A single turn carries every row of the set below to another of its rows. Some are shown first; where does it send the rows asked next?
sode: [-12   9  -2  -6   0  -7  -7   2   1  -8  -5  -8   4   4  -4 -11   0  12
  -8  -5 -11]
bodas: [ -5  11   9 -10  -4 -13  -4 -20  -2 -18   4   4   5   1   1  -8  -7   0
  13  -5 -11]
luf: [  6  17  -2  -7   8  -6   0  -7  -1   6   2   3   0   4  12 -13  -3   4
   1   0  -8]
ber: [  8  18  12   3   8   2   4  -6   0 -16   6   3  -5   2  -3   1   1   2
   0  -2 -14]
Sema: [ -5   9  -5  -9   5  -3  -7  -2   4   0   0  -2   6   1   3 -10  -3  12
  -9  -4 -17]
fam: [  4   7   5  -7  -5  -2 -12  -6  11 -13   5  -7  -1  -4  18   2   1   7
  -1  -4   2]
Pup: [  3  11  -2  -1   6   5  -9   3   8  -9   0   5   5   3   9  -6   4  10
   6   7 -18]
Naz: [ -4  17   3  -7 -11  -4  -6   0   4 -10  -3  -5  -2  12   7  -4   6  -3
  15   0 -16]
Rura: [  2  13  10   6   0   4   4  -5  -1 -20  -2   1  -6  10  -2   2   6   2
   1  -5 -13]
nesul: [ -5   5   8  -5   0  -7   0   4  -1  -8  10  -8   1  16  17  -3   1   8
   9   7 -13]
riti: [  0  13   3   1  -2   2   6 -15   4 -19   7 -10   1  14   6  -8   2   6
   8   8 -15]
Tubaz: [  1   5   7   0  -3 -11 -15   3   3  -4   7  -1   2   0  10   0 -12   9
  -9  -4 -10]
pofi: [  4   2  -5   5  -5  -8  -3  -1  -1  -7   7  -7   5  13   2  -5  -3   9
  -3   5 -17]
rab: [-10  13   8  -2   0   1  -8  -7   3   0   6   0   0   6  14   9   3   6
   2   8 -14]
buzu: [ -3  12   8   0   5 -22  -1 -16  -3 -11   5   1  -2  -5   3  -9  -3  11
  -4  -9  -5]
rono: [  0   4   5 -13   0  -9  -5 -20   3  -6   2   8   4   1   2  -5  -4  -3
  13  -1 -12]
gifaf: [ -5  18  14  -6   7  -1   1 -14   9 -18  -2  -3  -3   2  -1  -8   0  -2
   9   0  -3]
maki: [ 10  10   4  -6   7  -8 -11  -8   7 -13  10  -6   1  -5  11  -1  -2   2
  -2  -6   5]
davo: [ -5  12   3   5  -6 -10  -4 -11   2 -20   7 -10   3   0   7  -8  -3   2
  11 -17 -13]
lazi: [ -2  10   9  -2   6 -10  -1  -2  -7 -14  12  -9   2  20  15  -9  -4  11
   9  -2 -13]
pomis: [ -5   6   6   5  -3 -14  -4  -3   7 -19 -11   3   2   9   6   2   8   5
   4   0 -12]
sosu: [  2  16   5  -1   8  -9 -11  -5   4 -17  19   1   2  -1  -1 -17   1   3
  -1  -3  -3]
sino: [ -5  18  13  -2  -7 -11 -10 -13   1 -18   6  -4  -9  12   3  -2   8   1
   0 -10  -5]
Levol: [ 1  5  0  4 14 -6 -7 -8  0 -2 13 -3  6 -5 11 -5 -4 12  7 -1 -7]
rim: [ -4  10  14  -8   5  -8 -13 -10   6  -5  -3   3  -1   1   9  -6 -11   1
   4 -13  -1]

Tubaz -> rim
Sema -> maki
And these:
luf -> sosu
Naz -> Pup
rono -> ber

A single turn carries every row of the set below to another of its rows. Some are shown first; where does it send the rows asked next?
nede: [-12  13  -3  -4  -6  16  -2  -1   1  -2   4   8   3  -7  -3 -12   8   0
   3  -2  -1  -6  10 -14  -5  -1   0  -3   4  11   3  -8  -2  -8   1   5
  -8  -1  -5  -4  -3   3  10  -2 -11 -12   1   4  -5]
nez: [-13   2   0   3   4   7  -3  16  -5 -15  -2   0   6 -21  -2  -2   0  10
   5   4   6  -1   3  -4   0 -17  -5  -6   3  16  -5  -6   0   0  -1   2
   0   1   1   8 -14   3  -2   7  -2  -5   4   8  -5]
teru: [-15  13  -6  -4  -1  15  -5   0  -3  -1   0   9   3  -8  -5 -12  12  -2
   3  -3  -6  -8   9 -14  -8  -4  -4  -3   5  16   2 -11  -1  -4   9   3
  -6  -1  -3  -3  -5   1   8  -1 -11 -13  -1  -3  -4]
Reda: [-12   2   2   2   9   6  -5  10  -4  -4   9  -7  -5   0   0  -1  -3  -6
  -6  -5  -7   9   0   4  -2 -11  -6  -9   6   3  -6   3  -3  -1   9   5
   9   1 -11  -5 -10  -6 -13   4  -6  14  -6 -12  -4]
ped: [-10  -3  -1  -2  -5 -10  -5   3  -1   2  -1  -9   5   2  14 -15   5   8
  -1  -5   5  -5   1   8   3  -8   3   5   3   1  -8   1  -5   4   9  -3
  -5   2 -14 -10   3   5  -8  -6  -6 -12  14   3   4]
retu: [-11   6   3   8   2  10  -9  15  -6  -8  -3   3  14 -20  -1  -7  -4  10
   4   3   3  -3   4  -2   1 -13  -4  -9   2  12  -5  -7  -1   0   3   5
   1   0   3   8 -12   1  -2   9  -1  -4   4  11  -9]
Ripor: [-13   4   0   4   2  11 -10  16  -6  -7  -3   5   8 -20  -4  -1  -3  15
   5   5   3  -5   8  -1   6 -12  -2  -7  -1  12  -8  -7  -1   1   4   3
   2   2   6   4 -12   4   1   5  -6  -4   4  10  -5]
paz: [ -9  -2  -1  -4  -6  -7  -3   1  -2  -4   0  -5   6   1  15 -16   7  11
  -1  -6   8  -4   7  10   1  -4   7   5   9   4  -8  -1  -6   5   7  -5
  -2   2 -15 -12   0   6  -8  -8  -6 -10  10   4  -2]
muni: [ -9  -4   1   2  -8  -7  -2   0   0  -2   0  -4   5   0  16 -15   6   4
   0  -8   8  -3   3   5   3  -1   7   3  11   2  -8  -3  -3   6  11  -8
  -8   0 -15  -8  -4   6 -10  -5  -3 -10  12   0   0]
zafeb: [ -8   4   3  -3   7   8   1   4  -2  -3   8  -6  -2   4   1   0  -7  -8
  -4  -2  -8   9   0   8  -3 -14  -3  -7   4   8  -3   6   0  -5  13   8
   9  -4  -8  -4  -5  -7 -14   1  -7   9  -4 -11  -7]
bapog: [ -7   4   9  -2  -1  14  -3   9   4   8  -1  -4   5  18   7  -6  -1  -2
   0   1  -9 -10  -2   4   4  -2   1   9  -4   4  -4  -6  -6  -2   4  -5
  -3  -1  -9 -18  -9   8   0   4  -1  -5  14   2  -6]
dukaz: [-12  10  -5   0  -3  20   1   0   2   0   2   7   2  -5  -5 -12  15   2
   0  -7  -6  -9  10 -11  -5  -1   2  -7   5   9   5 -10  -3  -5   7   1
  -2   0  -4  -3  -2   5  12   0 -13  -7   0  -1  -6]
Sobi: [ -5   5   6  -4  -1  16   0  10   6   6   2  -2   7  13  10  -6   0  -2
   1  -2  -9  -3  -4   0   2  -5  -1   9  -4   2  -5  -6  -6  -2   3   0
  -4   1  -7 -17 -14   9   2   3  -3  -7  20   1   1]
nug: [ -3  -1   0 -14  12  16   3  10  -2  -4   1   2   2   3  -3  -9   2   6
   1   2   3   2   2  -9   5   4  -1   4   4  -7   4  -7  -4  -4  18   2
   1   5  -4  -4  -5  -3  -4   2   4   6   1  -7 -20]
ruge: [ -7   0   3  -3   8  -2  -2   8  -4  -4   9 -10  -8   1   3  -4  -6  -9
  -4  -1  -9   7  -3   4   4 -11  -1  -8   5   4  -2   3  -2   1  11   0
   7   1  -2  -5  -6  -8 -12   1  -7   9  -5 -14  -6]
fakef: [ -8   3   4  -1  12   1  -1   4  -3  -7  10  -7  -7   0  -1   2  -8 -10
  -2  -4  -8   6  -2   9   4 -11  -4  -4   4   6  -6   0  -2   0   9   7
   8   2 -12  -4  -9  -6 -14  -1  -8   7   0 -10  -2]
kibuz: [-12  -4   1  -2  -7  -9  -4   4  -5   5   2  -8   5   1   9 -14   5  11
  -2  -7   7  -6   4   8   2  -6   6   4   3   5  -8   0  -4   6   2  -6
  -3   1 -13 -10  -2   3  -8 -10  -5 -12  16   4  -2]
lale: [ -5  -2   0 -13  10  16  -1  13  -6  -5  -5   3  -4   4  -5  -4   5   5
  -2   6   2   3   1  -4   2   4  -7   0   5  -3   4  -6   1  -4  17   0
  -3   7  -4  -3  -9  -3  -6   2   7   6   4 -12 -17]
Tutef: [ -9  -3  -1  -2  -6  -6  -6   1  -5  -3  -3  -8   4   0  12 -11   5   6
  -2  -6   8  -6   8   9  -2  -5   2   4   7   8  -9  -1  -5  10   3  -6
  -6   2 -16  -6  -1   8 -10  -8  -1 -13   7   2   4]
Pofub: [-13   0   1   4   0   8  -7  14  -6  -7  -3   1  10 -18  -2  -7  -5  11
   7   0   3  -1   2  -3  -1 -16  -5 -12   1  13  -3 -10  -4  -2   1  10
  -1  -2   6   9  -8  -2  -1   5  -6  -9   1   6  -6]
mudef: [-14   4   1   4  -1   6  -9  15  -2  -7  -7  -1  10 -21  -2  -8   0  12
   6   1   1  -4   2  -2  -2 -11  -5  -9   1  17  -5  -7   1   1   2   6
  -1   1   8   7 -10   1   1   4  -7  -5   4   7  -8]
Lona: [-11 -10   0  -1  -4  -6  -1   1  -4  -1   5 -11   5   2  15 -13   5   8
  -4  -7   5  -4   7  10   2  -1   4   7   7   5  -7  -2  -1   4   5  -2
  -5   0 -17  -7  -4  10  -8  -3  -4  -9  10   3   1]
Tudis: [ -9   6   6  -6   1  15  -1   6   3   8  -2  -2   5  13  12  -7  -5  -2
  -1  -1  -7  -9  -5   0   5  -4   0  10  -9   4  -6  -4  -6  -1   4   1
  -8   3  -6 -16 -12   6  -2   2  -5 -11  17   3  -3]
Lam: [-14   4  -1   5   0   8  -6  13  -9  -9  -1   6  10 -18   3  -8  -5  13
   9   3   4  -3   4  -2   2 -15  -7  -6   3  14  -4  -8   2   4  -2   7
   2   6   1   6 -11   5   1   5  -3  -2   0   9  -4]
Pona: [ -5  -2   1 -10  15  14   1  13  -5  -4  -5  -2  -6  -1  -4  -2   6   1
   0   6   3   4  -1  -8   3   4  -2   7   4  -6   6  -7  -2  -5  16   1
   0   3  -2  -7  -9  -4  -7   0   4   3   3 -13 -16]
gif: [ -5   1  -5  -9  12  15   0  12  -4  -5  -1   2   0   1  -4  -4   7   0
   1   7   2   1  -1  -6   4   2  -5  -1   5  -8   3  -9  -2  -7  19   1
  -1   8  -2  -6 -10  -6  -8   2   3   1  -4  -8 -19]
mame: [-12  17  -7  -4   0  15  -3   0  -1   0   2   8   0  -8  -3 -13  11  -1
   0  -6  -3 -10   8 -10  -5  -1  -2  -2   7  10   2 -13   2  -3   7   7
  -8   0  -2  -1  -1   3   9  -1 -12  -9  -1   3  -1]
lodev: [ -3  -2   2  -2   9   4  -3   6  -3  -3  10  -7  -7  -5  -1   0  -7  -7
  -3   0  -9   8  -2   5   0 -12  -4  -7   5   3  -2   5  -2   0  11   6
   5  -1  -7  -5  -6  -9  -9   2  -8  11   1 -15  -9]
pimi: [ -6   2   2   0   4   6   0   3  -4  -3   8  -8  -8   0  -1   0  -7  -7
  -2  -3 -11   8   0   7   3 -10  -1  -9   6   5  -4   6  -1  -3  13   3
   9   0 -11  -5  -9  -5 -10   5  -9  10  -4 -12  -5]
mipo: [ -3   5   7   0   0  16  -2  10   3   9  -2   4  10  17   8 -12  -1  -3
   2  -5 -10  -6  -4  -1   3  -4  -1   5  -6   0  -6  -1  -5  -2   7  -4
  -4   4  -7 -14 -15   6   3   4  -2  -8  12   5  -4]

lodev -> mudef
dukaz -> mipo
And these:
paz -> pimi
muni -> zafeb
nez -> Tutef
ruge -> Pofub
bapog -> gif
Lona -> Reda
lale -> mame
Tudis -> Pona

